(in the rows, 128 means zero)
Rotation paths and how fast each direction turns (deg/step)
Each turn is a multiple of 5 degrees from 10 to 175, or 0.
Each row of a path follows its step; steps can be skipped.

step 1: [117 129 112 118 121 129 138 131 125 144 132 110 126 128 128 141 132 125
 112 122 134 126 129 126 132 133 132 133 128 124 133 121 118 130 143 140
 136 126 134 118 125 129 127 128 122 129 129 121 133 128 115 133 122 135
 126 135 115 117 131 148 121 131 143 116 137]
step 2: [149 133 128 136 131 131 136 127 130 130 119 128 136 128 122 130 122 121
 128 116 138 120 124 119 123 135 141 122 125 125 141 122 130 131 129 117
 127 126 126 114 128 121 126 125 120 119 136 132 124 148 119 147 131 128
 115 120 116 138 115 130 139 122 119 131 137]
step 3: [138 128 126 140 130 128 123 147 134 135 128 130 140 127 126 135 129 113
 129 125 120 134 119 127 136 141 125 135 122 129 136 123 119 139 126 140
 134 110 123 126 123 130 132 134 145 122 128 134 131 143 140 123 130 126
 143 127 136 129 132 137 113 118 139 128 138]
step 4: [129 133 121 123 123 149 139 140 127 132 133 128 123 114 139 135 135 121
 133 133 122 131 127 120 129 121 140 127 130 134 129 131 129 123 130 149
 133 135 129 122 121 131 123 121 117 140 137 135 131 119 138 143 129 126
 117 119 122 125 114 146 130 116 136 129 135]
step 5: [131 128 126 137 133 130 127 128 131 126 117 127 134 132 139 137 101 122
 129 134 139 135 127 143 128 121 135 129 118 124 130 118 127 138 121 122
 120 126 116 137 116 120 116 129 142 117 129 132 130 129 123 144 134 126
 110 125 126 117 121 131 125 115 121 128 133]
step 6: [120 119 133 125 122 136 133 147 132 149 125 131 122 132 137 120 113 110
 125 139 136 134 123 120 128 128 123 130 129 122 130 129 115 126 129 131
 129 125 123 111 139 127 126 122 132 135 122 141 142 136 131 118 128 131
 128 135 136 128 133 138 115 135 126 120 134]
step 7: [122 132 124 128 125 151 142 122 131 108 122 143 130 126 125 129 113 116
 123 119 118 125 130 110 119 120 132 132 135 126 129 125 120 134 128 131
 119 137 132 120 131 133 129 127 133 134 126 121 129 129 137 135 131 113
 115 116 127 135 112 127 119 128 128 133 126]
step 10: [124 136 132 131 143 133 135 124 109 126 131 124 135 134 120 136 118 127
 118 128 134 130 129 126 125 123 121 128 133 136 123 120 128 131 122 131
 126 137 129 133 135 125 112 122 156 127 122 127 117 124 134 120 129 110
 123 123 122 144 128 119 122 118 116 135 138]
step 11: [117 122 136 131 125 136 125 123 129 131 129 126 128 144 130 130 129 122
 129 138 129 128 142 139 122 147 122 133 110 145 123 134 121 125 121 127
 126 134 129 120 136 126 124 132 124 136 111 136 139 117 147 133 129 133
 138 135 128 135 129 135 135 140 129 137 142]
[127 126 128 130 130 132 130 130 126 127 130 130 126 127 125 127 129 130
 126 128 128 130 129 126 125 131 127 129 126 129 126 127 126 128 127 125
 130 123 126 129 132 130 130 129 126 130 129 129 130 129 128 125 131 122
 129 126 128 129 130 128 127 122 126 128 128]	100
[129 132 125 129 126 123 131 130 128 134 130 129 129 128 128 131 127 128
 124 128 129 129 129 128 127 130 125 128 128 129 124 130 129 124 127 127
 127 130 124 126 127 131 129 128 132 130 130 128 128 127 127 129 125 127
 130 127 129 126 129 127 126 127 129 129 127]	155
[127 130 125 125 124 130 131 128 129 126 128 122 125 128 130 132 128 128
 128 126 127 127 123 128 129 127 129 125 131 130 126 126 126 126 126 129
 128 130 130 132 130 128 129 126 125 128 129 128 126 129 127 128 126 126
 126 125 126 131 129 126 125 127 127 129 127]	130

step 0: [120 108 141 123 130 131 140 141 127 118 121 130 128 127 123 134 123 135
 130 139 120 127 134 130 125 128 148 126 119 115 120 125 123 118 125 123
 129 120 132 119 124 122 136 117 138 123 132 136 116 132 138 133 135 136
 112 130 127 137 145 117 133 118 114 128 122]
step 2: [141 129 130 134 121 140 125 134 114 115 120 119 126 140 128 133 128 127
 144 138 125 141 124 127 127 141 116 140 138 128 138 133 124 131 122 132
 126 121 133 129 122 107 129 120 107 128 126 143 118 132 130 130 117 119
 137 139 122 129 126 136 128 129 129 123 117]
step 3: [123 136 127 139 134 132 122 125 136 125 129 124 104 117 127 135 136 129
 127 138 128 120 115 117 121 139 133 125 126 127 123 119 138 133 126 131
 130 131 134 124 130 122 136 123 116 137 141 129 116 134 122 128 123 131
 150 121 139 112 126 124 132 136 118 119 110]
step 4: [120 138 143 116 132 126 123 138 131 142 131 135 131 129 131 128 137 134
 131 135 124 138 133 124 120 119 149 126 138 131 129 131 139 142 127 130
 128 122 127 121 121 126 135 125 118 136 143 114 133 133 142 132 125 130
 129 114 137 138 129 130 140 121 137 106 121]
step 5: [112 133 138 121 119 131 136 129 124 134 129 126 127 139 145 126 130 142
 133 122 122 137 124 133 138 121 132 123 126 120 132 114 124 124 122 126
 109 128 140 133 147 113 141 138 128 124 122 113 125 124 140 128 134 127
 129 125 132 140 125 113 139 133 122 133 119]
step 6: [130 130 132 139 112 131 128 123 129 127 120 124 125 129 130 128 113 145
 127 128 132 136 117 142 133 139 126 125 123 131 136 135 133 130 132 127
 126 126 121 130 141 134 142 117 119 132 136 135 138 126 153 112 143 135
 124 134 123 126 118 135 134 115 129 142 121]
step 7: [122 117 129 135 141 143 143 125 121 131 125 138 138 131 136 130 116 133
 130 152 125 136 120 128 135 145 130 133 136 122 106 128 126 125 133 121
 116 133 124 138 122 133 129 113 122 125 127 134 126 122 123 120 126 136
 139 127 122 119 129 132 132 115 122 124 123]
step 10: [126 114 137 137 134 137 126 133 130 131 109 123 118 137 119 125 139 130
 131 124 115 126 121 132 144 126 121 132 106 133 131 122 146 143 126 140
 125 133 126 127 134 119 118 122 126 131 128 129 126 128 142 134 120 144
 128 122 126 132 120 116 128 135 116 127 119]
step 11: [135 119 132 121 129 123 130 131 128 129 108 121 144 124 121 135 136 130
 132 136 129 134 117 117 116 126 125 122 122 113 132 126 129 131 133 122
 132 114 147 122 126 123 130 117 120 128 138 119 124 128 142 125 128 151
 142 122 116 128 122 128 129 115 138 134 123]
[130 127 129 128 129 129 127 125 124 126 128 122 127 128 130 130 131 128
 125 129 130 132 129 129 129 128 129 125 123 128 130 129 128 122 129 127
 128 127 130 127 127 126 130 129 130 125 130 126 128 127 129 129 126 127
 131 130 129 127 132 126 127 129 129 130 128]	130
[128 127 129 127 129 133 129 127 132 128 132 125 126 129 126 125 123 131
 128 132 126 130 127 129 130 130 127 123 130 128 127 129 131 127 128 127
 128 127 125 129 129 129 127 129 127 127 128 124 130 124 125 126 128 128
 126 126 129 131 126 128 127 127 129 130 132]	35

step 1: [133 125 120 139 124 129 125 127 135 125 126 141 121 128 115 126 131 130
 127 141 129 127 129 119 127 112 138 129 107 118 135 122 121 108 134 123
 143 125 128 129 130 136 127 142 130 130 131 135 122 119 128 136 122 123
 139 136 133 135 139 116 120 128 143 125 124]
step 2: [117 132 135 121 127 124 133 132 131 122 124 134 130 123 135 121 127 129
 120 141 134 120 117 131 112 145 121 110 146 128 140 135 140 132 139 126
 124 137 125 119 129 136 126 138 126 136 128 139 128 127 113 138 120 122
 133 129 129 119 132 126 134 139 116 127 124]
step 3: [129 124 121 138 133 136 129 126 136 145 146 122 124 129 130 122 120 139
 131 120 115 130 126 131 129 129 136 122 127 140 121 141 132 132 127 123
 131 131 121 120 112 129 135 129 137 139 129 116 132 116 124 125 146 129
 130 146 136 123 138 130 139 122 139 131 128]
step 4: [138 114 133 127 115 128 136 129 128 137 121 149 124 122 119 137 130 117
 132 116 124 135 128 121 118 133 140 129 135 132 144 125 134 119 133 125
 128 121 126 135 135 120 125 126 125 139 116 142 130 124 128 111 119 134
 132 130 134 139 118 141 129 124 134 128 131]
step 6: [117 120 121 139 130 128 120 133 125 130 123 139 115 120 137 132 114 135
 147 129 125 129 131 138 130 129 130 123 128 114 119 133 135 116 128 121
 135 130 121 123 136 142 118 126 130 137 135 114 132 143 145 129 132 127
 136 115 136 133 135 134 132 131 133 125 139]
step 7: [127 134 145 120 124 123 128 137 138 133 122 121 120 128 129 131 145 125
 124 119 117 131 132 137 132 127 117 124 119 144 130 133 139 124 127 126
 130 131 113 135 125 126 138 129 125 130 127 134 132 128 116 126 125 127
 133 111 125 116 105 130 134 142 130 130 140]
step 8: [132 122 117 124 125 114 128 130 124 125 130 137 131 140 131 130 128 144
 119 131 138 128 133 132 137 121 133 124 108 119 128 135 119 127 120 122
 117 127 131 119 124 119 132 116 135 133 119 120 136 125 129 123 115 126
 117 131 127 115 133 135 127 116 142 147 129]
step 9: [117 127 135 127 123 121 119 122 124 122 136 134 126 139 127 118 137 121
 137 127 144 140 119 141 115 123 129 132 125 130 127 121 113 120 139 114
 131 124 124 120 130 124 117 137 116 128 124 131 125 130 140 123 128 112
 137 129 128 142 119 127 138 131 118 124 130]
step 10: [125 121 124 125 131 141 122 132 141 130 131 128 119 118 119 130 127 133
 126 121 136 111 131 122 124 114 126 126 134 134 128 127 126 140 134 122
 120 129 121 116 114 119 130 120 131 124 133 124 128 130 114 140 129 117
 129 115 126 125 139 114 116 150 127 136 132]
[123 131 128 129 131 132 128 129 127 128 128 129 126 128 126 130 129 129
 133 128 128 126 128 131 127 131 127 126 132 129 126 129 124 128 131 128
 126 128 128 127 127 128 127 131 128 130 130 126 133 131 129 129 129 130
 126 130 129 126 128 124 129 130 126 127 129]	100
[129 129 128 131 128 130 126 127 125 129 130 131 124 125 127 128 128 129
 127 129 123 129 126 128 127 124 129 130 126 132 124 125 127 129 130 129
 128 130 126 131 129 128 125 125 124 130 130 131 129 131 126 127 128 127
 130 127 126 131 126 127 130 128 130 129 126]	125
[131 130 126 124 130 129 127 127 129 126 129 128 128 132 129 131 131 132
 127 126 127 133 128 127 127 130 131 128 126 124 126 131 127 129 128 125
 127 129 129 130 129 130 127 129 129 124 128 129 130 131 128 129 127 124
 129 124 126 129 126 127 129 129 129 129 130]	40

step 0: [123 119 141 132 129 118 120 132 122 121 136 136 127 128 137 125 122 144
 127 123 119 126 126 127 135 136 140 130 123 130 124 125 111 127 126 122
 140 131 134 118 126 122 112 128 142 127 126 130 144 125 127 129 130 148
 137 132 132 130 134 120 131 120 132 131 134]
step 1: [137 139 141 127 123 128 128 126 134 123 126 133 125 135 123 129 113 124
 141 118 130 131 123 127 135 117 128 132 123 139 139 128 115 123 136 140
 118 143 128 128 127 125 108 128 138 129 126 131 133 140 132 124 137 133
 134 134 131 131 120 130 139 116 134 135 133]
step 2: [128 117 128 125 119 122 132 130 142 137 139 128 123 137 137 125 137 135
 126 134 125 127 126 122 125 132 125 128 120 133 134 123 128 117 131 142
 131 129 133 129 137 121 117 133 132 131 109 150 136 126 124 125 133 140
 133 133 130 135 132 123 138 116 131 141 134]
step 3: [126 126 139 127 138 123 127 122 138 126 131 132 127 128 136 134 124 127
 126 116 128 127 126 133 124 117 145 133 125 126 117 121 127 127 139 125
 126 134 130 126 127 120 125 127 139 124 121 136 136 141 119 132 123 122
 130 137 123 122 129 113 138 115 148 143 140]
step 4: [127 128 128 138 132 129 136 132 133 134 125 121 140 133 134 129 118 127
 120 131 134 135 119 128 118 124 135 124 132 125 129 137 122 108 128 133
 136 145 133 131 138 125 109 123 127 137 121 136 127 142 131 136 135 131
 128 128 131 141 125 128 143 129 135 140 132]
step 6: [125 132 134 123 135 133 147 126 126 120 127 134 130 127 132 121 127 120
 134 123 128 119 127 131 133 134 136 124 123 135 140 129 118 112 133 136
 116 141 127 120 128 128 115 117 135 120 129 130 134 135 129 140 124 129
 122 135 135 124 130 122 146 137 141 136 132]
step 7: [136 126 140 129 117 124 130 122 129 139 141 133 126 138 133 126 132 124
 123 128 129 131 134 126 123 130 127 133 124 120 134 134 114 119 131 138
 136 133 131 126 140 140 115 130 109 119 116 132 145 131 126 130 124 135
 131 129 121 132 133 124 143 134 130 132 141]
step 10: [122 121 134 131 115 121 117 117 138 132 127 130 120 131 132 119 134 129
 125 117 136 113 130 134 123 130 138 128 137 125 136 141 119 116 134 113
 122 126 136 134 134 124 122 132 128 126 109 128 135 129 117 120 124 127
 129 131 136 138 125 120 138 137 124 132 136]
step 11: [117 127 138 124 143 126 135 129 140 135 124 131 129 133 134 122 125 108
 133 121 128 109 134 120 129 128 145 132 139 133 137 138 119 121 130 129
 130 133 117 136 125 127 121 108 130 127 126 132 129 124 131 132 126 133
 123 141 124 133 128 119 129 125 132 128 133]
[127 129 130 129 129 130 130 126 129 129 130 127 129 133 129 127 130 129
 128 130 125 131 128 129 127 126 132 127 127 124 127 126 130 130 127 127
 130 128 126 126 126 128 132 125 126 131 125 129 129 130 129 129 130 127
 126 130 124 126 130 132 128 128 128 128 132]	80
[129 127 128 127 127 133 128 129 128 131 130 125 127 133 130 129 132 128
 125 125 129 128 126 127 127 129 128 128 128 127 125 129 126 130 125 127
 129 128 129 128 131 128 128 132 130 125 123 127 131 126 128 126 130 129
 130 124 130 126 128 128 129 129 126 129 123]	140
[128 125 128 129 130 126 126 129 127 129 127 131 124 127 128 131 130 132
 129 125 125 123 128 129 128 129 129 127 128 129 125 127 126 127 122 126
 129 127 128 126 125 125 129 130 128 127 126 126 129 127 127 126 126 124
 125 130 126 126 127 128 129 125 130 126 129]	140

step 0: [123 125 120 111 125 134 141 132 130 118 137 157 133 129 130 138 127 127
 134 145 128 114 135 122 126 138 140 132 128 130 135 129 131 123 129 124
 122 131 140 130 136 125 135 126 136 128 129 129 120 124 117 128 128 135
 130 126 117 121 124 130 124 110 126 133 105]
step 1: [134 136 133 134 133 128 118 116 132 136 124 126 128 109 101 131 134 122
 133 124 134 112 121 139 127 141 133 128 124 137 120 120 129 134 132 124
 130 114 131 132 138 137 123 141 116 140 111 129 141 134 130 130 120 134
 129 126 139 122 130 126 129 120 134 129 134]
step 2: [128 123 129 126 130 106 120 151 131 123 124 138 117 119 134 128 125 137
 124 130 137 125 136 111 127 133 115 121 125 128 138 129 139 123 137 136
 122 121 130 131 120 122 118 117 109 133 127 127 132 110 121 136 133 132
 120 135 133 134 117 126 122 133 121 126 120]
step 3: [121 131 108 122 135 126 133 131 142 135 143 140 128 120 118 126 140 136
 140 126 129 121 111 133 110 120 135 136 133 129 122 127 123 117 128 123
 116 132 129 126 138 120 135 129 129 119 124 139 128 114 136 120 124 130
 141 121 110 129 124 128 125 115 134 128 128]
step 6: [105 137 117 130 123 125 127 114 127 129 139 114 133 116 118 137 129 136
 139 129 131 133 122 133 125 111 117 120 129 132 127 122 114 120 135 133
 138 132 126 131 128 124 130 134 127 126 126 136 121 119 133 131 133 123
 132 143 134 137 122 130 125 100 131 123 135]
step 7: [124 138 131 124 108 133 137 143 129 113 133 133 118 125 121 122 124 132
 131 128 117 123 142 119 140 127 119 137 126 135 136 117 129 135 138 121
 122 122 148 127 134 124 125 126 137 124 132 125 127 139 124 132 125 121
 144 132 127 117 117 122 136 145 122 116 129]
step 8: [117 133 135 132 132 131 126 130 116 136 135 140 117 120 125 135 131 125
 133 129 125 124 134 139 126 132 130 124 137 139 140 137 122 137 108 128
 136 120 132 124 126 117 128 133 131 132 129 131 123 132 107 131 116 143
 122 118 121 126 133 134 120 105 144 134 131]
step 10: [128 136 121 132 133 131 131 145 127 123 131 151 108 127 127 128 147 134
 144 114 128 131 125 124 126 135 114 135 131 134 140 127 130 129 127 126
 117 134 136 121 124 136 123 137 116 127 123 127 143 132 131 144 126 135
 141 133 129 130 129 123 115 138 126 122 136]
step 11: [127 136 137 122 127 122 115 128 120 133 139 126 125 127 130 117 125 124
 141 118 118 121 126 123 121 124 134 113 124 122 128 140 134 127 136 133
 128 122 123 116 136 104 141 117 123 132 133 147 127 113 123 128 125 143
 133 118 125 115 126 133 131 116 136 136 128]
[128 129 129 129 128 125 125 125 129 127 132 130 129 128 128 126 128 129
 131 132 127 128 128 132 129 127 132 126 128 124 127 127 131 127 124 128
 132 129 128 129 129 129 128 126 128 122 125 131 128 130 128 129 133 128
 129 130 128 129 127 128 127 127 130 128 125]	130
